(in the rows, 128 means zero)
One turn or mirror swaps these rows in pairs. Which row does each one swap with?
The rows were stretched afterwards, more along some directions than others.
sugaz: [ 91 107 137 155 147 117 149 136  92 103 174 109 113 111 157 123 128 113
 123 154 152 112  93 113 121 135 145 168 135  94 131 122]
zul: [151 117 108 119 108 121 155 133  89 129 152 139 104  95 115 107 184 172
 144 145 168 107 157  96 104 131 137 115  97 110 139 118]
kupa: [101 135 115 142 101 114 130 135  80 111 133 140 109  95 118 119 149 136
 126 119 144  96 157 123  99  99 126 136 136 129 145 118]
pifon: [135 111 126 144 141 109 139 164  96 101 159  91  90 102 110  95 187 161
 148 162 171 117 111  87 134 134 154 154  93  95 120 114]
dul: [ 93 104 124 145 140 116 126 159  80  94 168  97 119 100 150 106 156 138
 122 165 171  83 132 111 116 155 148 163 120  65 128 101]
segom: [125 118 161 136 116 143 152 158  94 123 144 122 121 112 131 123 151 119
 121 107 113  98 117  84 130 116 107 134 138 115 122 151]
dupog: [108 110 119 127  99 122 139 130 114 118 190 133  83  93 106 105 161 151
 142 156 168 121 144 140 119 120 155 129 119 101 151  99]
zibe: [104 139 121 133 105 117 134 143  75 130 144 134 102 106 113 109 168 126
 117 116 152 104 148 122 102 113 128 123 130 140 152 129]
geko: [126 131 141 131 133 132 163 129 116  92 151 115 114 100 138 121 159 120
 117 152 129 150 102 117 143 106 111 165  99 116 109 147]
soviz: [141 119 141 143 110 112 135 130 155 120 132 128 128 118 162 111 131 123
 148 181 161  94 109 123 134 123 154 142 133 105 108 118]
nulu: [ 88 110 134 156 123 115 129 144  90  99 167 100 123 104 155 116 128 120
 117 139 161 106 106 115 121 145 139 166 139  77 125 106]
vod: [135 126 124 145 115 117 152 144 124 132 139 123 127 108 126 105 134 135
 155 170 146 123 130 110 147 110 145 137  86 112 145 115]
Selo: [102 109 146 117 116 139 145 127  91  88 160 131 100  69 122 118 165 137
 123 143 162 120 100 106 124 131 119 178 124  65 110 129]
Gipe: [132 127 133 153 126  96 130 142 130 124 129 122 135 124 157 121 118 128
 132 161 142  93 115 117 143 114 140 144 110 125 124 108]
mez: [105 110 119 122 123 106 147 131  82 106 194 131  71  89 110 101 160 158
 142 150 170 111 129 124 118 121 161 135 123 105 160  91]
nidu: [126 106 122 131 116 105 158 121 118 132 188 158  72 113 107 114 143 150
 135 129 161 106 115 125 121 126 163 133 122 111 156 120]
bito: [117 110 162 136 102 120 158 166 116 126 160 118 101 106 146 131 129 115
 114 101 131  92  98 111 127 120 119 132 140 142 145 120]
vap: [104 102 130 118 124 104 138 147  84 115 199 135  75  86 116  88 155 156
 122 137 159  89 129 121 128 129 154 127 117 114 158  92]
Tomo: [131 104 116 121  98 133 135 150 116 119 152 124  96  89 102 110 151 137
 167 160 157 109 132 132 138 115 138 135 114 117 125 122]
duga: [130 130 159 148 119 120 142 162 120 135 157 103 123 110 156 119 151 133
 115 116 128 104 130 113 125 107 121 133 128 121 140 122]
zorif: [153 116 154 133 136 117 139 151 125 124 158  98 125  94 143 112 182 158
 127 166 161  85 129  95 118 137 138 151 109 101 104 111]
pipek: [126 115 149 137 104  89 141 140 142 126 150 128 123 114 137 115 150 132
 148 171 161  94 125 120 143 105 138 140 129 121 118 122]
kadan: [ 97 108 136 115 130 142 150 118  79 106 181 121  90  88 110 115 178 141
 125 132 173 119 116 101 114 132 157 152 117  48 134 115]
gif: [110 145 113 130 120 125 118 149  73 108 136 133 108  96 110 104 165 143
 120 127 157 102 154 114 103 124 135 136 121 115 153 113]
zamim: [132 134 132 143 120  98 139 132 139 124 167 100 112  90 151 111 171 144
 131 151 174  93 140 107 118 126 127 170 117 116 105 105]
nen: [107 123 134 158 103 104 129 120 118 101 156 146  88  93 158  98 158 152
 115 150 189  65 129 111 118 136 138 155 123  92 130  73]
Pere: [136 116 141 159 123 111 149 142 125 115 165  94 101  91 141 113 185 133
 124 153 164 115 119 102 115 131 132 172 103  96 115 107]
sizo: [132 116 151 130 133 105 141 139 142 119 145 109 117 109 155 128 139 147
 146 175 159 106  94 111 145 127 145 149 108 112 112 122]
sumul: [125 125 161 131 121 117 142 162 128 128 151  94 131 110 164 129 128 118
 127 117 126 103 106 114 126 112 128 128 149 138 119 118]
lin: [108 104 119 138  94 110 138 151  96 113 163 128  84  81  97  95 161 153
 163 156 173  73 136 100 124 112 144 127 126 108 145 123]
Saboz: [110  89 139 120 126 137 146 153  79 104 168 114  78  83 126 109 185 143
 109 141 170 108 106  93 124 144 144 151 115  55 127 124]
Pilor: [134 106 124 128 117 109 130 159 115 120 165 113  89  82 128  85 173 160
 160 170 187  76 141 108 123 134 164 126  90 104 132 105]
vuf: [116 132 134 139 128  92 136 124 121 103 163 134  96  96 178  98 141 139
 109 128 154  97  98  97 133 123 139 151 118 106 114  77]
Naze: [ 98 108 138 142 149 112 133 149  99 100 160 102 116 101 142 109 130 123
 123 157 166  92 124 134 118 155 144 160 125  79 136 108]
Gutes: [138 131 127 137 117  95 118 156 142 130 124 117 133 116 166 120 115 132
 140 158 136 101 119 116 151 117 129 141 134 131 100 110]
nid: [100 131 113 117 114 115 135 158  72 105 143 130  90  89 103 112 154 133
 104 124 150  86 138 111 100 124 130 122 137 123 161 122]
medos: [134 107 140 143 127 104 143 160 125 119 133 106 118 112 169 121 105 117
 135 155 121 114  94 123 135 114 124 146 119 127 116 119]
buvo: [ 88 110 123 147 139 106 120 147  92 105 154 108 125 116 139 112 145 138
 113 164 162  81 117 118 114 150 148 160 131  80 127 112]
mezan: [140 129 125 116 138  89 131 150 149 115 138 108 125 122 148 117 128 131
 135 153 132 126  99 116 160 110 139 151 107 124 123 121]
poged: [ 97  93 129 135 100 107 139 165  80 111 154 113  82  69 113 111 160 141
 164 147 167 101 131 111 137 121 143 134 118 109 135 103]
rona: [109 133 113 129 101 124 136 142  74 122 149 138  92  90 117 113 156 134
 118  98 155  99 140 103 100 115 129 115 133 120 159 129]
Febob: [119 133 116 107 110 129 140 143  84 120 148 129 109  91 110 107 148 130
 138 129 145 105 161 119 102 104 129 102 133 135 159 123]
turuv: [109 103 142 136 143 114 142 166  88 112 178  92 124 103 170 102 133 120
 130 152 148 101 112 108 130 143 147 151 125  83 130  98]
metom: [ 98 128 148 155 111 104 133 161  91 107 181 119 108  66 126  87 189 150
 128 146 178  82 141  82 133 111 142 151 121 100 115 121]
Muke: [107 110 134 156 122 125 141 158 105  96 161 110  95  82 107  99 155 132
 171 160 173 113 116 115 135 132 148 142 106 104 139 116]
mebi: [143 153 137 128 140 126 152 121 119 103 131 132 112 114 133 131 155 113
 111 136 118 133 123 113 140  98 103 163 108 120 114 152]
Gik: [125 132 155 139 111 137 145 157 129 131 144 109 127 120 144 130 147 123
 126 104 128 110 108 103 143 124 125 142 130 119 135 132]
galel: [108 108 120 118 115 122 141 120 100 110 189 141  88  96 106  95 146 141
 125 152 161 128 131 128 122 116 146 134 122  88 157 102]
ger: [110 142 140 152 131 111 137 117 119  98 141 140 104  89 156 102 144 134
 120 139 158  99 132  91 119 126 127 159 130  91 118  88]
tasu: [ 92 105 126 154 138 113 140 159  99  97 175  88 103  93 151  96 154 122
 112 162 184 106 107 115 121 147 149 165 118  61 139 100]
Zusup: [115 110 125 134 119 105 152 135 113 112 194 135  60  94 116  93 162 154
 114 148 177 116 109 123 127 126 152 138 109  98 162  91]
dus: [ 97 121 132 146  95 122 151 144 102 115 163 133  96  76 117 104 165 130
 133 127 181 101 124  88 140 115 141 148 127  84 117 131]
saf: [125 140 150 130 131 122 147 128 140  96 139 124  96  88 137 113 137 120
 104 151 140 130 103 132 148 112 117 163 110 113 104 113]
mur: [122  98 129 131 119 114 151 135  90 121 198 149  69 103 115 111 162 163
 130 141 160 109 124 111 118 126 157 134 111 103 152 106]
pako: [102  96 135 113 118 150 159 138  84  99 164 128  90  76 103 112 172 142
 131 122 155 129 104  99 129 134 139 154 113  57 120 120]
nev: [136 125 120 116 109 132 159 136  98 149 167 152 106  82  98 109 160 157
 128 149 145 122 126 109 121 130 137 124  98 103 122 129]
godez: [ 97 107 122 158 137 107 136 160  80  92 172  94 103  97 153 106 139 126
 120 143 161 108 115 104 116 144 142 152 137  89 136 120]
Lanem: [132 117 141 131 115 119 148 138 128 116 151  99 122  87 126 107 175 126
 135 166 162 103 139 119 116 124 124 164 108 115 120 119]
Ponil: [114 108 133 132 108 115 143 131 110 114 195 147  94  93 113 106 131 144
 125 151 150  97 114 130 130 115 146 142 122 113 153 112]
mafam: [115 122 115 132 101 120 141 119 100 124 186 152  78  95 101  97 145 141
 125 135 154 108 136 113 119 119 152 125 123 103 163 112]
bav: [108 145 134 154 118  93 134 118 132 120 162 137 102  92 156  95 155 156
 120 139 169  93 118  89 122 132 149 151 110  96 126  86]
saguz: [150 122 132 125 130  84 134 143 151 117 125 121 120 132 151 133 140 130
 122 164 142 105  95 125 145 120 131 156 122 142 108 127]
Dufa: [110 136 143 150 126 109 138 120 107 117 163 129  98  97 169  97 143 137
 119 123 166  97 140 103 114 135 144 134 120  87 137  71]
Sev: [119 137 158 129 107 122 138 146 131 142 148 112 130 123 140 122 156 111
 111 118 131  89 118 119 135 109 118 143 135 139 129 135]
luki: [123  89 127 137 109 119 153 133  96 133 191 148  72 111 112 105 155 142
 137 133 156 105 133 118 112 122 149 127 112 118 164 118]
dak: [134  96 121 118 122 115 143 157 107  96 149 100  95 104 115  95 184 127
 149 171 166 112 134 130 123 127 137 141 104 102 117 128]
romud: [110 112 121 136 131 116 121 157  94 110 171 101 133 114 159 103 151 127
 121 163 164 102 132 104 114 144 144 155 131  70 112 111]
Ber: [128  95 131 125 100 118 140 168 106 115 155 120  92  86 100  96 178 139
 156 156 176  82 139 121 137 135 139 124 107 119 141 120]
keb: [ 93 109 124 164 130 117 133 145 107  98 174  94 113 105 157  98 141 119
 125 153 170 114 111 114 117 143 153 158 137  65 125  99]
gadol: [129  92 138 102 108 114 125 155 107  93 153 100  95  87 123  88 181 151
 156 164 190  91 146 123 134 135 143 129 122  95 128 106]
Fikov: [ 99 107 159 160  89 129 144 162 110 118 157 113 111  98 133 118 136 123
 130 124 153  87  93 135 119 132 124 147 148 119 148 130]
pomo: [132 126 104 121  99 112 148 130  82 125 158 152 106  95  96  97 189 170
 124 143 166 104 142  85 120 135 128 129  97  89 139 112]
Mafe: [148 120 131 121 123 103 137 140 132 117 134 134 116 123 152 117 132 129
 133 162 125  91  94  99 152 118 122 155 112 126  99 112]
devu: [ 98 103 144 124 131 147 153 132  82  97 180 109  93  72 109 102 187 139
 133 148 174 124 106  90 117 143 140 167  95  54 128 126]
sasus: [133  97 129 130 125 124 149 153  87 110 162 113  75  99  94 106 178 148
 150 143 161 113 125  99 134 122 145 125 100 112 145 132]
pubo: [126 138 110 129 105  99 123 153 105 122 140 125 101 108 131  93 152 131
 108 130 150  77 147 114 103 115 125 132 141 131 165 133]
fub: [112 132 105 144 117 132 136 144  61 109 152 126 107 101 111 105 182 146
 126 129 163 101 158 107  88 116 129 133 123  98 153 132]
bupul: [118 140 167 143 116 122 133 144 137 123 144 109 122 102 160 130 128 115
 105 111 130  88 103 118 131 117 113 143 141 132 131 117]
kibun: [142 125 120 123 105 109 156 137 101 137 153 150 105 104 103 102 179 164
 127 141 152 107 122  84 118 133 135 124 114 118 120 130]
mizit: [111 138 134 158  99 106 132 133 133 109 153 135  96  74 160  90 155 144
 126 131 167  77 128  94 125 134 134 152 131  89 114  94]
duduz: [ 95 124 146 157  99 109 138 164  84 116 164 123 106  75 125 112 173 144
 137 107 167  90 139 105 138 115 136 144 124 100 121 116]
lanop: [ 80 103 157 129 130 140 155 132  79  87 181 108  83  56 118 109 171 124
 132 145 172 121 103  96 134 126 136 155 120  67 135 117]

Swapped with zibe: Sev
Swapped with buvo: luki
Swapped with Muke: mezan
Swapped with Lanem: kibun
Swapped with nen: Saboz
Swapped with bav: devu
Swapped with geko: metom
Swapped with gadol: soviz
Swapped with pifon: vod
Swapped with sumul: Febob

